Rotation paths and how fast each direction turns (deg/step):
Each turn is a multiple of 5 degrees from 10 to 175, or 0.
Each row of a path follows its step; steps can be skipped.
Rotation 1:
step 0: [  8 -22   0 -13   0 -15 -32   9  -8 -11  10  16   2  34 -15  -2  -9  11
 -13 -27 -24  12   5  13 -16  25   7   5 -14   0  28 -12  30   5  22 -26
  -8  -7  13 -14 -22   2  29 -20  18   2  -7  -1  10   8 -29   2 -19 -19
  29]
step 1: [  1   2   8   7 -44 -22  18  22   3 -13  14   5  10 -14  -4  -7 -22  -6
   8  -7  17  12  24 -27  34  11  -2   6   8 -16   1   9  37  -9   4 -13
  21  18  16   8   2  16  14  15  10 -16 -10  42  -3 -17 -18   1  10  32
   2]
step 4: [-18 -16   1  28 -12  15 -24  16  13  12  -5  12   3 -13 -13   4  -5  -8
  18  14  26 -21 -10  19  -4   1  45 -24   1  -9   2   9 -12  -3  -3  -6
  18  -4  10  -7  -6   4  35 -18 -46  16  37  23  12  -6  -2   3   7 -11
  17]
step 5: [ -6 -22   3  12  11   4   4 -12   9 -35  25  10  25  22 -33 -34  25  25
  10   4  -7  -5  -7  11  24  25 -14  -8  15   0  -1   5   5  -5  10  15
 -19  14  11  16   8 -16  37  -2  -8 -24 -10 -29  15   2 -13 -14  -5  -7
  21]
step 6: [ 19  -2   9  37 -21  23  -4  11   1  17 -10  16   4  10 -20 -13   7 -48
  17 -14 -13  16  29 -15  10  12  13 -16   6 -27 -45   6 -17  14 -11 -16
  14  10   2  -6  -4  -4  25 -10  -7   3 -13   6 -17  -4  -9   9   0  20
  12]
step 7: [ 16  -7 -11 -10  12  15 -12  26   1 -24   1  23   0   9   5 -33   3   8
   3 -37 -15  23 -26  -9  -1  -1  22  -2 -13   4  -9 -29  31  -6   9   4
  -4  19  -5   4  34  -5  16 -17 -19 -16 -12 -10  19 -24  37   2  -2 -14
  -2]
step 8: [ 28  16  -8 -10  17   6 -26  10  -9  13 -10  21   0 -13 -15 -20 -19 -14
   1   6  13  19   4  16  -7  42 -22  25  -8 -18  -1   4   5 -11  10 -19
   0 -14  17   8 -25  -1  36  -8  21  -6  -9  20 -17 -20   0   7 -23  31
  21]
step 9: [ 15 -25 -25 -11   2 -11 -18  28   0  10  41   3  10   2  -6   2 -15   8
  -2   0  24  25   1 -10  20 -23  21  -5   2 -27  32  11  28   9  16  -2
  23  20   9 -24  14  21  18 -29 -20  -7   0   4 -14  -7  -3   0  21  -5
  -6]
step 10: [-20  14  23  -7  12  25  14  30   0 -21  34   9   9   2 -26 -22 -27   6
   2 -22  -2  18  23  34  24   5  -4   8  -2  -2  11 -11  11 -30  -9  -1
 -10 -12  16  22 -27  -2  23  17  25   7   7   9 -14  21 -12   2  11  -7
   4]
step 11: [ 24 -23  18  14 -16  -8  -2  42  11 -22  19  18   0  20   7   1 -13 -16
  -1  -4  17   2   3 -10   5  -5  24   7 -14  19  -6  25  12  21  -6   7
  11  -9  -6 -15 -16  -7  -5 -11 -18  22   9 -16  -1 -25 -50  27  -2  25
   7]
step 12: [ -8  28   5  21 -10   4   6  12  26 -18   2  20   4 -11  -7 -21   0  13
  25   4 -10   3  -7  -7   3   5  14 -31   1  27  16  -3  36 -28  -3  15
  -9 -23   3   0 -10  28  46   1 -21  16  -6  27  28   1   4 -12 -11 -10
  -7]
Directions:
[  0  -2   4  -2   3  10   7  10   4  -2  -4   3  -3  -1  -1  -3  -6  -2
  -2  -3  -3  -2   3   4  -3   1   2   2  -9  -4  -7  -3  -1   6  -7   4
   1  -2  -1   0   6  -2 -10  -3   3   7  -7  -3   3  -1   0   4  -1  -5
  -5]  90
[  1   5   0   1   6  -2   7   7  -1   4  -1  -4   0   2  -2   2  -2  -6
   0   0  -1   0  10  -4   5  -7  -2  -3   7   2   2  -3  -9 -10   3   1
  -1   5   3   0   2  -5   2  -8   0  -7  -5  -5  -2   2  -4  -3   0  -4
  -5]  95
[ 10  -7   3   3  -1  -4  -3   3   0   2   6  -6   2   0   2   6   5  -2
   3  -3  -5  -4   1   7  -2  -7   0   4  -1   2   1   3  -5   1  -1 -11
  -2  -2   2   1   6  -1  -3  -9  -5   7   5   3  -3  -3   2   5  -3  -3
   6]  160
[  5   4   6  -5   8   2  -3   6   8   1  -4   5   3  -9   9   3   4  -3
   9  -1   0  -1  -5  -7 -11   3   2   2   0   1   3   1   1  -3   8   6
  -5   1   0  -3  -1  -2   0  -2   0   2   2   1  -2   2   0  -6   1   2
   1]  80
[ -3  -5   1  -1  -2  -2   5   5   4  -1   5 -11   6   0   0   2  -5   2
  -6  -3  -1  -2  -1  -3  -6   2   7   7   3   6   1  -6   2  -3  -2  -2
   0  -4   6  -3  -8   8  -2   3  -4   3  -5   4   2   3  -6  -5  -6   6
  -5]  35
[  1   2   3   3  14  -4  -4  -4  -1  -1  -1   1   0   1   3 -10   1   8
  -1  -8   2  -2   8   4   1   2   1  -1   2   4  -1  -1   6   3   2  -3
  -7  -6  -1   5   1   3  -3   2  -1  -2  -1   1  -2   6  -1  -6  -6 -11
   2]  145
Rotation 2:
step 0: [ -8  14  21 -16  18  13  -4   8 -12   8 -29  18   0   8  18   3  19  10
 -12  35   1  10  -7  -6 -21  29 -14 -20   5   4  -5   3   2  -3  -1   1
 -25   8 -20   8  -7  -4 -12   2 -20  -6 -14  12  26 -40 -18  -2  19  -5
  -1]
step 1: [ -1 -14 -19  -2  -6   5  -3  13 -24  16   5   2  -9 -12  13  15 -25  -3
  16 -12   0 -19  16  17  20  -2   6 -23 -20  15  16  -4  -1   8  20  46
  12  -9 -21   0  -5 -20   2 -21  -3  -9  13 -16 -33  -2  -3  19 -16  -4
  -2]
step 3: [ 11   4 -38   9  -2   5 -26  10   5   0  19 -21 -11  -2  -4 -13  12  -5
  17 -10  -2  -1  10   3 -35  17  11 -10  11   5 -27   9   8  -1  -4  16
 -17  42 -15   3  -9   6  -6  18  -1  13  14  16  17   4   4   7  25 -17
 -17]
step 4: [-13 -24  10  -7 -12 -12   8 -14 -12   3 -34  18  18  11  21   7 -15 -23
  -3  23  -4  15  21 -10  13   4 -11   5 -10 -27  14  16 -10   9  -6  39
  -4  -8   7  -1   3   8   4   2 -12  31  18   3  -7 -10   4 -16  26  17
  13]
step 5: [ -1   4  16  -5   4  -7 -18  27   4  27  10  26  -1  28 -23  32 -19  15
  -3  -5 -10 -25 -19   3  -3   5  23   1  13  20  -7 -10  10 -10 -12 -11
  -6   1 -14 -25  11  19   5  -7   9  -6   8 -17 -32 -12  18   7 -12 -12
   7]
step 6: [ 14  21   1 -15  12  -9 -19 -32 -17  25   8 -13  -5 -17  17  -6   6  12
  -9  13 -15 -19  -6   8  13 -14 -34  -1  -7 -27 -17  15   3  -9  12  -5
   1   9  -2   0 -12 -18  -8 -21 -16   0 -10  21  29  17  19   8   7 -27
  -7]
step 8: [  8   7  22   4 -11  -1 -16  -5   8  18  -5  -4   1  -8  14  10 -20   4
 -10   6 -16  12  23   4  -7 -14  25  19   3   3  23   2 -25   3  -6  11
 -12   9 -11 -21  15 -22  29  41   7   7   9  13   2   8  10  28 -23  23
  13]
step 9: [-15   9  -4 -17  39 -11   7  15  -9   0 -19  22  -8  15  18  -3  13   9
  28  20 -18 -11 -11  -5   0  19   2  -8  24  12  -7 -12 -11 -26  -3  -2
 -25   5 -25 -10  -6  17 -32 -10   0  16 -18  12  15  12 -12  -7  -6  -5
 -17]
step 10: [ -2   5 -28   0 -11   8  -1 -11 -32  39  -3   5  -8 -32  -5  11 -20  10
  13   2  13   5  -2  -1  10  -8 -12 -24 -17   7 -12   2  -3  -5   7  29
   3  -3  -4  16 -18 -14  12   7  -5 -26   9   1 -15 -35   1  -4  31  -5
   5]
step 11: [  4   7  16  -6 -27   2  16  -5 -12  -7  -7 -20  -3  21  -1  17   3  -1
  -8 -17 -37  -2  17  25  11  29   1   5   9   2   2 -12   2  24   1  13
  -8 -30  20   0  17  21  -6 -11  11  -4  34   9  -4  14  16   6 -26 -15
  -5]
step 12: [  4  15 -15 -10   4  26 -33  25   2   7  30 -16   3  11   2 -16  -2   7
   6  14  -1 -12 -18  13  -9  12  11   0   9  -8 -22  27  -4   2   1  -8
 -38  19  -3 -11  13  -4  18  16 -20  21 -10   2  14  14  -1   5  23  19
  17]
Directions:
[ -2   3   2  -2  -3   0   6  -3  -6 -11  -8   0  -2   4   7   0  -2   1
  -2  -5  -2  -4   7   0   5  -6  -5   2  -9  -5  -5  -7  -3   0  -4   2
   6   2   1  -9   0   3  -3  -1  -3   1   0   8   2   6   1   3   1   0
  -1]  155
[ -3  -2  -1   9 -11   2   0  -4   3   1   4   2   1  10   0  -2  -1   2
  -3   1 -11   8   1   5   9  -7   7   0   3   1   4  -3   6  -4   1  -2
  -1  -7  -4  -7   2  -1  -1   3  -1  -2   1  -2  -4  -1   0   1  -3  -1
   2]  115
[  3  -2   3  -1   7  -7  -5   6  -4   5   1  -4  -2   2   0  -3  -4   1
   1  -3  -6   5   3  -5   0   1   1   1  -5  -1  -3   1  -4  10   7 -11
  -1   0   1  -4   5   9  -1   6   3  -3  -4   3  -4   4   0  -2  -8  -2
   7]  115
[-10   4  -5   3   3   0   3  -7  -1  -2   1   4  -3  -6  -2  -4   4   0
 -10   0  -1  -3   0  -3   3   4   3 -10  -3  -4   1  -1   2   5   4  -1
  -8   9  -5  -1   9  -4  -2   0  -2   3   0   0  -5   3   3  -9  -1   2
  -3]  120
[ 4 -6  1 -5 -9  3  1 -5  2 -1 -6 -6 -7 -3 -2  9  3 -9 -6  2 -1  3  9  1
 -3  3  1 -6 -7  0 -1  2 -4  2 -2  1  3 -4 -7  5  1  3 -2 -3  1  3 -2 -4
 -6 -7 -2  0 -2  2  4]  110
[-8  4  6 -5  2  6  9  4  2  2  5 -1  3  4  2  1  2 -1 -1  4  0 -3  5  3
 -6  3 -2  1  5 -7  1 -5 -2 -4  3 -5 -4 -3  7 -4 -1  6 -6  2  1 -1 -5 -6
 -6 -2 -8 -5  8 -2 -2]  155
[  2   2  -5   1   2  -2  -4   4   3  -6  -9   2   2   4   0   2   4   3
  -2   0  -6   0  -5   2   1   4  -6 -10  10  10   1  -6   2   5  -5  -3
   6   2   6  -3   7   6  -1  -3  -1   3  -4  -2   3  -7  -2  -3   1   1
   3]  160
[-4  0 12  4  5  0 -3  1  1  3 -3  9 -5 -4  3 -9 -8 -4 -2  2 -1  5 -1  0
  0  2  4  2 -1  6 -2  5  0  0 -8  9  1  3 -4 -5 -2  6 -6 -3  4 -1 -7 -3
  0 -3  0 -1  3  5 -1]  80
